The rows of T fall into 3 groups, which share some directions, and each row is roughly a mix of its group's hidden directions.
T:
[[ -9  13 -20  -7  -1   0  -6 -14 -22   1]
 [ 22   9 -14   1 -20  -1  -3 -13   5  -5]
 [  5  -1  17  22   6   7 -14   4  14 -11]
 [-21  14  -4 -17  10  -7  -2 -13 -12   2]
 [  7  14 -27  -6   6   7   8  -5   9 -12]
 [ 22   9  -2  16   9  10   7  17   7   3]
 [  8   8  22  22  -3  -3 -14  -8   0  -9]
 [  7  -1  29   7  -4   6  -9  -1   1 -19]
 [ 12  10  10  12  -2 -20  13   8  16   2]
 [  5 -11  21   8 -21 -17   2  -4  -3   1]
 [ 18   8  -7  16  13  -4  -8  -9   0  19]
 [  5   0  20  -2  -4   0  -5  19  23  -7]
 [ 26   5 -18  13   9  -5   2   8   6   6]
 [ 15  -1   0 -19 -15  -5  -9  -1 -17  14]
 [ -3   7   5  -8  18  13   2  19  13  15]
 [-17   1   9  -5   9  -1  20  20  11  -6]
 [ 13   0 -16  16 -12 -15   2 -14   2 -12]
 [  1   8  -9  -7   2  28  12  -7  -1 -16]
 [  2   3  -6 -12  17  25  12  -3   4 -12]
 [-15  -7  -1  18   1  15  17   3  13 -11]
 [-18 -10   3 -15  11   8  18  13   4  -8]
 [ -6 -13  13  12   1 -16 -21  -1  -3  14]
 [ 11   1 -25  -7  11   2   5 -12   0 -18]
 [ -7 -15  17  19  -7 -17  -3   3 -11   6]
 [ -3   7  24  18   7  -4  -3   8  16  -6]
 [ 10   4 -16  24  -4  -4  14   5  14  -3]
 [ 15  -4   5 -13 -10 -13 -12  -2 -23   8]
 [ -3 -10  12  -9  -2  -9 -15  -5 -27  -6]
 [-15  -2 -15 -16   1  -2  21  17   3   4]
 [ -9  -2  -4  18  20  17   5   2  14 -10]
 [  3   7 -19   1  10   1  -1 -17 -22  10]
 [ 10   5   6 -12  -4 -31   5   3   3  10]
 [ 19  -6   9  -3 -16 -16 -10  -9 -10  12]
 [ 26   2 -15  10 -13  -6   1 -11   5  -7]
 [ -2   9  -4 -12 -11 -26  16   5  10   5]
 [ -1  -6 -17  -7  -5 -15 -10 -13 -19 -12]
 [ -5   7  -3 -23  -4  -7 -17  -5 -21  -1]
 [ -3   3 -27  -9  -8  -3   8  -6 -18  10]
 [ -8   3 -28   3  -5  -3  14  -3 -16   8]
 [  8  -1  -7  20  23  13 -11  -8  -1   4]
 [-14  -2   7   8  27  11   2   2  13 -10]
 [ 16   6   4   8  -2 -16  16   9  19  10]
 [  7   2  -8 -13  -8 -32   5   5  -4  -1]
 [ -3 -12 -21 -18   3   1  17   3  -2  13]
 [-13  11 -17   2  17   1   1 -14 -18   5]
 [-17  -1   7 -20 -18  -7  -6  -9 -15  -3]
 [ -1  15  -7 -10   1  26  16   2   5 -10]
 [  8   0  -4 -19 -10 -13 -15  -6 -20   8]
 [ -6   7   1  -5   6  -8  26  20   7   7]
 [ -1  -8  -6  -6  -6 -28  -6   1 -20  -3]
 [-24   6  -1 -12  10   2  11  18   7  -8]
 [ 10   7  12  -5  -1  24  12  16   6   8]
 [ 21   1 -26  -6   6   1   2  -5  -7 -12]
 [-17  11  -6 -15  14   0  17   2 -15  -2]
 [ -5  -7 -10   9   5  32  -7  -3  -5  -5]
 [  0   4 -13  -8  -9  -6  -9 -23 -20   6]
 [  9  -7 -17 -10   1  -8  -5  -5 -26 -11]
 [  5   3 -15  27  -5  -7   8  -9  11  -9]
 [  8  15  15   8  -5   6   0   0 -20 -20]
 [-13 -17  -1  -1   3  28   3   3 -11  -5]
 [ -2   8  10  -3  11  16  10  23   9  13]
 [ 14  10 -15  -3 -19 -20   7   6  -8  -3]
 [  2   4 -15  -9   8  -8  13 -13 -18  18]
 [ -9   2 -14 -17  11   5  -7 -18 -17   4]
 [ 22   1 -17  -7  -7   6   7 -12  -7 -17]
 [ 13   0  -4  -7   0 -27  16  13  -1   7]
 [ -5 -11   3  13   7 -30  -4   8  -3   9]
 [  7   4  -2   2 -13 -25  20  10   6   3]
 [-25   2  11 -17  -7  -2  -9 -13  -6  -6]
 [-16  -2   3   6  25  14   4   8   4 -14]
 [-17   4   3 -23 -13   0 -11 -15  -4   3]
 [ -7  -6  -5  12 -12 -27 -12  -9  -7  -1]
 [  7   4   7  -6  17  22   3  12  14  11]
 [-17  -5  23   5  -3  -2   5  17 -10  10]
 [-24  -1  17   5  11   6  -7   0  14  11]
 [-11  -8  -3  10  10  30   1   4  -3 -10]
 [-23   5  -2 -10 -16   3  -9 -12 -11 -12]
 [ 20   9 -22   7 -14   2   5  -8  -1 -12]
 [-15   3  -7   1  20  19   9  11   8 -10]
 [-22   3   7 -18   0  19   2   7  -9  -8]
 [  7 -12   3  16   3  12  23   9  -9 -11]
 [ 16  -3 -21   5  -8 -11  -2 -12 -13 -14]
 [  9  -4 -18  12 -11 -12 -12 -14 -12  -8]
 [-13  10   3  -2  12   3   5  25  18  -4]
 [ 11  -8   5 -15 -14 -13  -7  -2 -22   9]
 [ 19   5 -19  11  12   8   0   3  15   9]
 [ 12   0  10 -17 -15 -17  -7  -5  -9  15]
 [ 16  13  -8 -21  -3   9   0  -5  19   1]
 [ 14  -4   3 -17 -11 -12  -7   2 -23   9]
 [  7  -4  -3   8  -9 -23  20   7 -10 -10]
 [-14   7   7 -18 -14  -2  12   6 -14 -16]
 [ -5 -11  10   2   3 -23 -15   8 -10  15]
 [-10  -1 -28 -12  -1  -5   2   8   9  15]
 [-21   4  10 -11   2   3  11  18   4 -17]
 [-11  -8   7 -15   4   8  23   8 -10 -14]
 [  5  -9 -20 -27   1   5  -2   2   2  12]
 [ 11  -8  30   2   4   8   1   4   6 -14]
 [ -6  16  -7 -16   2 -24   8   2  13   4]
 [-14   9 -19 -11  13   9   3  -4 -19  -3]]

One row of each group comes first, with its name. Which group is each row after those in?
[ 16  -2   8  -2   3  -7 -23  -5 -22   1] -> G
[-27   4 -20  -4  -1   8  -7   5  -1 -11] -> K
[-19  -1  17   1  -3 -12 -11  13  -3  18] -> U

[  9  10   7  -1  -1 -31   4  -1  13   6] -> G
[-15   2 -13  13   8  19  11   8   7 -14] -> G
[ -6  12 -18  -3   2  -8  13  -8 -21  11] -> K
[-12   8   6 -21 -19  -7 -11 -10 -12  -1] -> G
[-15  -7  14 -26  -9  -7   2   0 -12   3] -> G
[ -9  -3 -13  11   4  22  16   5  16  -2] -> G
[-12  -8  -5   1   4  31  -9  -6  -7  -6] -> G
[  0   5 -24 -10   6  -4   5 -11 -16  16] -> K
[ -5  -5  -2   3  12  33 -10  -5   2   1] -> G
[14 -8 16 27  6  4  5  9  2 -5] -> G
